50 stands for zero in the data rows.
The table, row by row:
[55, 53, 78, 38, 49, 67, 39, 42, 85, 44, 56, 30, 28, 60, 42, 37]
[49, 40, 41, 43, 53, 39, 59, 48, 42, 38, 38, 56, 60, 48, 37, 44]
[53, 54, 54, 28, 45, 87, 49, 32, 86, 44, 46, 29, 25, 53, 42, 22]
[62, 66, 62, 52, 56, 70, 40, 28, 80, 38, 51, 18, 30, 53, 55, 15]
[51, 67, 72, 45, 58, 59, 34, 46, 80, 40, 65, 28, 33, 41, 50, 29]
[62, 42, 52, 26, 31, 43, 52, 31, 65, 32, 31, 27, 39, 33, 55, 25]
[60, 71, 59, 44, 44, 57, 34, 52, 72, 47, 60, 43, 34, 47, 52, 47]
[56, 59, 44, 46, 49, 64, 41, 46, 76, 40, 65, 28, 33, 38, 39, 42]
[64, 38, 56, 58, 49, 42, 52, 43, 69, 29, 54, 62, 41, 49, 67, 64]
[51, 51, 50, 62, 42, 55, 36, 61, 70, 49, 57, 62, 47, 65, 49, 64]
[45, 45, 40, 54, 63, 39, 60, 44, 36, 61, 53, 59, 60, 49, 34, 39]
[60, 40, 65, 75, 42, 53, 39, 75, 99, 46, 73, 67, 27, 72, 49, 63]
[61, 52, 57, 36, 50, 67, 27, 16, 99, 52, 51, 25, 17, 53, 47, 31]
[53, 42, 50, 64, 46, 56, 37, 65, 80, 47, 65, 56, 30, 72, 53, 62]
[52, 46, 63, 64, 47, 70, 37, 72, 99, 49, 71, 63, 25, 71, 42, 69]
[48, 46, 66, 38, 54, 70, 35, 42, 83, 45, 59, 33, 33, 50, 39, 34]
[54, 44, 59, 65, 50, 62, 38, 72, 78, 45, 57, 65, 37, 70, 66, 76]
[42, 47, 41, 50, 57, 43, 53, 46, 29, 35, 53, 65, 65, 48, 43, 48]
[47, 45, 50, 79, 46, 79, 33, 76, 88, 60, 58, 59, 32, 66, 50, 68]
[69, 44, 50, 19, 33, 51, 55, 28, 60, 36, 28, 12, 23, 26, 56, 13]
[57, 47, 53, 80, 56, 62, 38, 70, 75, 56, 58, 68, 34, 72, 56, 61]
[50, 45, 53, 57, 63, 65, 34, 70, 75, 54, 50, 64, 30, 66, 55, 60]
[23, 68, 47, 60, 72, 69, 47, 54, 59, 37, 75, 48, 50, 71, 24, 51]
[70, 61, 52, 36, 34, 49, 53, 24, 66, 38, 29, 27, 46, 28, 58, 14]
[66, 43, 56, 34, 18, 51, 51, 21, 54, 23, 35, 28, 37, 32, 54, 21]
[64, 26, 48, 47, 29, 28, 52, 63, 53, 38, 36, 45, 38, 42, 69, 48]
[51, 56, 38, 42, 51, 27, 55, 38, 53, 35, 54, 52, 64, 41, 44, 46]
[39, 46, 39, 50, 59, 38, 47, 31, 39, 46, 39, 44, 49, 47, 51, 43]
[39, 42, 30, 42, 53, 45, 55, 41, 36, 30, 47, 45, 52, 44, 41, 41]
Each row is a mix of 2 hidden patterns, all the same size, taken from one set. Each row also carries a little noise. Patterns get numbers from 0 up, as they first appear below.
Further rows, each followed by the numbers of its patterns, largest weight first:
[46, 57, 55, 46, 47, 74, 37, 46, 70, 42, 63, 37, 31, 54, 46, 34] 0 1
[53, 48, 49, 61, 39, 65, 40, 67, 76, 45, 61, 69, 31, 61, 53, 62] 2 0
[25, 55, 53, 63, 69, 67, 48, 58, 59, 43, 79, 48, 36, 62, 34, 52] 0 3
[42, 43, 34, 43, 60, 42, 64, 49, 35, 41, 46, 40, 65, 40, 39, 44] 4 3
[46, 51, 52, 76, 53, 78, 23, 73, 87, 51, 65, 56, 32, 80, 44, 68] 0 2
[29, 49, 47, 58, 79, 63, 48, 66, 69, 40, 79, 53, 50, 69, 26, 71] 0 3
[53, 43, 47, 68, 45, 67, 46, 69, 76, 53, 54, 64, 43, 67, 48, 59] 2 0
[44, 52, 41, 63, 69, 41, 53, 52, 42, 41, 54, 52, 66, 46, 42, 57] 3 4
[61, 38, 61, 28, 36, 42, 53, 18, 65, 26, 34, 26, 32, 31, 53, 28] 4 1
[30, 65, 40, 58, 71, 68, 38, 59, 77, 39, 72, 50, 36, 64, 33, 48] 0 3
[23, 61, 55, 64, 83, 63, 53, 63, 71, 57, 80, 56, 33, 68, 18, 51] 0 3
[80, 46, 58, 24, 31, 64, 53, 24, 70, 40, 27, 16, 31, 40, 52, 15] 1 4
[27, 59, 48, 57, 88, 55, 61, 61, 61, 51, 81, 60, 61, 74, 35, 69] 3 0
[71, 49, 42, 25, 33, 44, 51, 32, 47, 32, 23, 35, 40, 43, 51, 26] 4 1
[56, 62, 70, 33, 53, 71, 43, 34, 71, 53, 60, 19, 17, 43, 48, 23] 1 0
[51, 37, 54, 57, 49, 66, 30, 65, 67, 46, 56, 57, 30, 73, 50, 55] 0 2
[28, 59, 47, 63, 64, 59, 46, 74, 57, 48, 70, 56, 60, 71, 25, 57] 3 0
[38, 47, 38, 48, 59, 48, 56, 52, 44, 41, 64, 46, 52, 43, 39, 60] 3 4
[58, 45, 31, 69, 60, 45, 61, 50, 38, 49, 52, 49, 54, 49, 41, 55] 3 4
[59, 39, 45, 51, 53, 34, 55, 50, 46, 35, 41, 47, 63, 46, 32, 44] 4 3
[73, 29, 43, 54, 27, 35, 50, 53, 53, 27, 46, 49, 36, 39, 59, 44] 4 2
[55, 39, 59, 62, 44, 63, 41, 78, 93, 52, 60, 62, 25, 70, 48, 67] 2 0
[74, 31, 54, 55, 39, 33, 51, 57, 55, 30, 45, 57, 29, 52, 65, 65] 2 4
[57, 49, 50, 62, 48, 60, 42, 66, 77, 46, 64, 59, 46, 59, 54, 56] 2 0
[47, 50, 54, 43, 56, 70, 36, 38, 75, 37, 49, 31, 29, 45, 50, 22] 1 0
[31, 52, 49, 50, 62, 65, 38, 64, 62, 41, 67, 65, 48, 61, 40, 54] 0 3
[54, 44, 46, 41, 60, 31, 48, 58, 42, 39, 31, 39, 60, 42, 35, 48] 4 3
[52, 54, 36, 57, 68, 48, 55, 50, 34, 37, 57, 63, 66, 57, 47, 56] 3 4
[33, 60, 52, 53, 74, 67, 42, 64, 69, 56, 83, 57, 34, 65, 17, 55] 0 3
[43, 45, 36, 57, 53, 57, 58, 59, 39, 51, 50, 53, 50, 41, 34, 48] 3 4
[51, 53, 72, 40, 56, 68, 38, 36, 72, 40, 50, 29, 35, 46, 48, 35] 0 1
[40, 65, 41, 63, 70, 66, 45, 55, 70, 39, 68, 48, 57, 66, 29, 50] 3 0
[49, 33, 36, 43, 44, 32, 52, 45, 44, 46, 47, 43, 48, 36, 48, 42] 4 3
[40, 50, 53, 66, 74, 67, 45, 45, 66, 42, 80, 57, 45, 66, 29, 43] 0 3
[64, 46, 50, 54, 47, 37, 50, 62, 67, 45, 48, 55, 39, 53, 59, 53] 2 4
